In the rows, 128 means zero.
Each path is a new rotation, seen through one point. The rows after it are directions, each followed by how far the rotation turns it, in deg/step (0 if it stays put).
Each turn is a multiple of 5 degrees from 10 to 175, or 0.
Rotation 1:
[137 150 115 134 126 135 119 133 128 123 138 135 141]
[118 126 117 115 125 147 123 139 139 128 134 126 143]
[124 114 128 110 147 133 139 126 126 126 137 129 138]
[126 137 134 131 146 128 132 121 118 114 146 139 124]
[113 146 135 141 131 140 125 128 142 123 133 135 126]
[129 131 127 125 136 139 140 124 156 139 122 128 133]
[148 129 119 116 135 119 140 122 140 124 138 136 131]
[130 139 125 127 122 118 123 136 132 110 145 136 142]
[120 136 135 128 131 140 129 146 130 126 131 121 152]
[130 131 123 116 143 148 147 132 121 131 128 126 132]
[117 134 114 122 136 130 139 117 123 119 140 144 121]
[109 136 126 138 136 124 121 116 141 125 138 134 139]
[138 135 134 130 144 140 120 122 147 132 129 121 139]
[147 130 128 112 131 141 130 132 141 122 135 141 122]
[121 124 130 122 123 120 139 142 137 119 144 145 133]
[121 136 136 137 138 121 143 137 131 124 138 117 146]
[134 152 124 126 137 142 141 126 125 121 123 120 133]
[129 127 130 119 129 132 131 124 131 124 121 119 127]	100
[136 123 125 123 126 127 118 129 132 128 131 128 134]	60
[131 136 132 131 127 137 123 132 127 131 121 130 130]	90
Rotation 2:
[130 130 152 132 133 118 124 123 134 110 126 133 132]
[104 128 142 116 128 122 124 131 137 126 135 122 124]
[128 148 131 114 135 131 130 112 135 133 141 123 132]
[138 132 132 124 137 126 120 127 140 106 129 117 140]
[117 137 129 117 132 129 112 144 140 117 129 134 120]
[121 150 135 123 134 127 134 120 130 121 131 147 129]
[118 126 140 136 129 123 130 116 146 112 130 126 139]
[118 133 139 123 133 123 109 127 142 135 140 121 123]
[134 141 139 108 141 123 124 119 122 124 136 130 132]
[125 129 135 114 128 133 134 129 140 103 126 119 133]
[116 151 123 127 129 130 121 137 145 125 134 126 124]
[128 141 127 129 143 121 120 117 133 119 134 145 139]
[124 120 149 126 128 127 120 122 143 111 127 135 127]
[112 144 147 121 129 120 126 131 133 133 136 122 120]
[123 138 128 113 140 124 131 113 130 123 139 122 143]
[136 130 131 119 130 138 116 126 149 112 130 119 130]
[125 150 134 123 135 122 116 144 132 119 129 132 122]
[128 127 132 127 132 133 129 132 131 136 120 129 136]	0
[135 141 132 133 129 126 130 128 124 133 128 127 125]	130
[126 127 132 134 125 125 125 138 132 125 125 120 125]	120
Rotation 3:
[132 127 126 123 116 138 123 115 143 139 145 112 133]
[123 115 111 133 123 138 108 136 126 117 140 120 129]
[124 117 113 129 123 133 121 131 132 152 131 132 109]
[115 120 118 119 116 130 121 119 145 137 135 134 144]
[124 121 124 139 101 128 120 132 122 123 146 131 127]
[107 126 116 137 122 128 131 148 137 142 129 124 123]
[111 123 115 114 124 123 140 121 130 133 149 137 130]
[123 123 140 130 113 139 130 136 122 137 150 121 140]
[116 144 114 129 129 134 121 146 134 127 146 122 121]
[124 117 115 120 131 133 138 119 132 139 146 112 118]
[123 115 125 118 131 146 112 133 124 135 144 128 143]
[134 138 119 130 114 137 110 129 135 139 144 128 115]
[118 115 109 130 121 131 123 124 146 131 130 110 130]
[120 105 113 125 120 132 117 129 117 130 139 141 126]
[120 129 129 131 109 133 121 134 139 154 133 136 129]
[111 131 112 129 111 121 128 126 141 118 143 126 134]
[116 109 124 136 117 130 138 139 116 133 143 122 121]
[124 121 121 129 135 126 133 131 126 127 124 125 121]	100
[122 133 133 127 129 125 139 133 124 127 134 128 130]	35
Rotation 4:
[116 129 139 116 143 124 123 128 121 123 136 127 136]
[119 128 139 125 125 133 135 124 118 145 127 119 139]
[122 137 126 113 118 132 120 143 123 134 127 132 136]
[115 143 137 127 120 121 125 122 119 117 131 130 134]
[124 131 118 129 130 123 120 120 111 137 130 119 140]
[118 127 130 127 132 139 115 135 125 124 117 126 145]
[119 134 132 131 117 125 133 135 117 123 116 113 129]
[140 132 125 116 120 125 116 125 113 122 121 124 131]
[131 125 132 141 124 132 125 126 116 115 128 132 145]
[128 122 125 131 136 122 129 143 115 122 131 112 134]
[133 118 146 115 130 132 123 129 121 122 121 118 132]
[135 122 136 128 111 129 139 135 114 131 128 131 136]
[132 132 129 116 132 121 126 141 116 117 141 134 133]
[123 125 146 128 135 127 131 119 118 126 141 122 138]
[124 119 130 120 126 131 127 139 119 147 133 122 139]
[115 133 142 113 123 129 126 139 125 124 126 136 133]
[121 141 131 123 120 119 136 119 111 132 133 126 132]
[122 118 127 134 133 123 121 127 129 129 132 126 130]	80
[133 128 118 120 131 125 123 134 126 133 129 126 126]	145
Rotation 5:
[117 131 130 143 125 135 133 130 123 141 149 113 115]
[137 129 137 149 127 143 123 119 115 137 141 138 119]
[116 135 142 140 136 132 123 126 124 123 128 146 106]
[112 145 129 142 130 125 119 127 109 117 129 118 118]
[135 140 126 140 138 144 121 115 126 116 136 111 118]
[116 135 131 147 134 141 134 123 145 134 139 121 115]
[116 133 129 151 128 132 136 114 114 138 142 134 129]
[128 129 137 131 141 133 130 117 110 122 142 139 107]
[116 136 138 136 128 131 119 140 119 126 137 119 102]
[132 142 131 152 124 142 111 124 119 125 130 119 124]
[122 141 132 146 142 141 127 113 139 119 127 134 118]
[103 139 126 142 136 125 139 118 122 127 138 122 121]
[131 130 127 136 134 137 133 115 108 129 150 117 118]
[129 127 141 138 132 142 126 131 130 135 144 129 102]
[116 139 138 154 120 133 118 132 118 134 130 136 119]
[127 142 132 142 139 134 119 113 114 112 126 136 120]
[113 142 128 134 142 131 129 124 132 115 134 114 109]
[133 126 131 123 135 132 129 126 135 124 128 133 121]	130
[130 127 126 121 129 127 127 132 124 125 133 116 123]	85
[135 125 129 129 127 121 135 129 128 130 118 125 126]	0
[126 132 122 130 132 129 132 122 136 125 127 121 134]	60
Rotation 6:
[128 124 147 131 142 137 125 143 133 136 129 115 140]
[131 121 149 131 135 134 125 129 137 149 118 133 137]
[125 119 136 116 129 139 120 138 122 146 108 132 133]
[134 104 130 116 128 128 127 143 130 136 116 118 134]
[135 116 138 129 112 116 118 138 137 139 116 120 135]
[119 120 134 130 114 121 113 144 127 146 129 126 122]
[124 107 124 122 119 128 116 127 128 148 140 122 127]
[124 122 130 119 114 129 112 119 126 137 132 108 139]
[110 127 141 126 126 125 122 132 129 135 136 104 132]
[114 122 143 129 130 125 132 115 135 149 132 117 126]
[115 129 132 116 125 134 130 114 122 148 115 117 125]
[122 121 126 115 132 129 140 130 126 137 116 103 122]
[133 127 131 130 122 118 140 126 141 140 114 107 121]
[124 139 123 133 118 124 128 135 132 149 117 118 111]
[129 125 107 126 127 134 129 133 134 149 132 117 113]
[138 134 110 127 121 134 122 123 140 139 129 107 131]
[122 146 122 134 129 132 121 138 140 136 132 107 133]
[135 122 138 130 128 131 124 131 120 128 129 130 129]	10
[123 130 131 133 129 128 127 127 129 137 130 138 122]	90
Rotation 7:
[119 120 145 115 114 132 117 135 130 121 121 119 131]
[112 122 134 123 132 116 125 130 112 123 143 118 136]
[135 122 140 125 120 134 128 122 118 104 137 124 122]
[127 119 127 131 133 132 109 126 134 119 137 109 137]
[134 115 122 132 122 118 110 128 114 116 135 138 131]
[131 123 124 127 111 123 127 119 135 112 122 120 146]
[133 124 133 131 144 105 121 118 127 119 126 126 138]
[142 139 125 114 125 128 116 117 118 116 118 129 133]
[129 120 130 118 124 116 114 114 133 138 119 112 128]
[117 122 138 116 130 124 119 117 112 127 120 141 135]
[128 128 131 113 121 130 136 105 122 128 137 116 135]
[134 115 147 124 140 133 117 113 132 128 135 130 126]
[131 126 121 116 125 141 113 121 122 132 143 135 143]
[138 111 135 125 112 118 127 121 137 134 140 131 133]
[128 127 141 121 132 127 125 131 135 120 133 139 154]
[147 137 128 114 127 113 128 128 125 127 145 124 135]
[140 127 146 114 121 126 113 137 138 124 122 126 128]
[127 126 122 133 130 126 125 118 125 124 120 126 127]	20
[130 121 125 136 127 134 128 126 131 125 137 131 131]	40
[124 133 120 126 128 131 129 127 130 131 131 118 136]	155
Rotation 8:
[118 110 124 117 117 145 131 127 121 127 137 132 131]
[128 118 119 117 120 143 138 120 120 138 143 129 130]
[128 128 108 120 119 146 130 128 122 135 137 133 136]
[126 119 112 115 111 137 126 131 127 131 136 142 127]
[130 116 118 123 115 139 125 113 126 137 136 143 125]
[120 117 118 127 120 149 122 117 121 130 130 137 134]
[118 110 124 117 117 145 131 127 121 127 137 131 131]
[128 118 120 117 121 143 138 120 120 138 143 129 130]
[128 128 108 120 119 147 130 128 122 135 137 133 136]
[126 119 112 115 111 137 126 132 127 130 136 142 127]
[130 116 118 123 115 139 125 114 126 136 136 143 125]
[120 117 119 127 119 149 122 117 121 130 131 137 135]
[118 110 124 117 116 145 131 127 121 127 137 132 131]
[128 118 119 117 120 143 137 120 120 138 143 129 130]
[127 128 109 120 119 146 130 128 122 135 137 133 136]
[126 120 112 115 111 138 126 132 128 131 136 142 127]
[130 116 117 123 115 138 126 113 125 136 135 143 125]
[134 125 131 128 128 123 133 119 129 134 133 128 122]	120
[134 136 120 124 127 125 131 135 130 132 131 128 128]	60
Rotation 9:
[133 129 142 120 124 129 147 139 128 123 122 131 140]
[132 138 129 128 129 134 149 129 117 124 120 130 142]
[117 133 134 122 130 136 134 126 113 123 117 124 144]
[121 129 145 121 124 136 137 123 134 122 114 126 141]
[129 130 133 138 118 136 144 124 131 126 112 125 139]
[122 128 131 136 114 133 133 135 116 128 114 119 141]
[129 131 146 124 118 130 131 142 126 127 118 119 141]
[141 141 139 130 126 132 143 133 129 129 120 120 139]
[131 140 130 132 131 134 137 126 114 129 119 113 141]
[123 129 143 123 131 133 129 124 124 125 120 109 142]
[133 125 142 132 126 132 142 121 138 125 120 114 138]
[132 122 128 143 121 129 143 126 121 126 120 112 138]
[126 118 137 129 121 125 134 138 116 124 125 111 141]
[138 125 144 122 128 125 144 138 128 123 127 119 139]
[138 132 130 129 134 129 151 128 118 124 126 121 140]
[121 126 132 123 135 131 138 124 111 121 124 118 144]
[122 120 144 119 130 132 141 122 130 119 122 123 141]
[133 128 136 124 128 127 132 128 141 127 129 131 126]	110
[130 123 131 134 138 131 123 132 127 129 123 133 125]	0
[125 138 129 129 122 133 123 129 130 132 120 132 129]	20
[133 138 129 121 137 128 129 130 123 128 131 129 129]	55
Rotation 10:
[124 110 120 126 125 125 127 126 140 146 129 118 143]
[116 116 120 129 131 107 133 122 131 148 131 126 131]
[119 115 104 136 124 117 123 127 121 137 131 122 134]
[126 106 117 127 125 122 122 127 138 138 126 114 141]
[117 118 125 133 133 111 132 125 136 149 125 123 137]
[116 119 106 134 124 120 129 125 123 145 136 126 135]
[125 104 112 123 123 119 121 126 133 135 131 117 134]
[119 115 123 136 133 108 126 127 135 142 120 118 138]
[116 122 112 137 126 124 130 126 128 150 132 124 143]
[123 106 113 120 123 120 127 123 133 142 136 122 132]
[120 111 118 133 132 105 124 127 130 136 122 119 131]
[119 120 112 141 127 123 124 129 129 144 126 119 146]
[122 110 118 122 124 124 130 123 137 148 135 121 139]
[118 112 117 128 131 104 130 123 128 141 129 125 127]
[120 116 108 140 125 119 120 130 124 136 126 118 140]
[124 110 120 126 125 126 126 126 140 145 128 116 144]
[116 117 121 129 132 109 134 123 132 149 130 126 132]
[125 133 132 126 128 132 135 125 130 138 134 133 130]	95
[124 133 131 134 134 117 130 128 125 129 124 131 125]	120
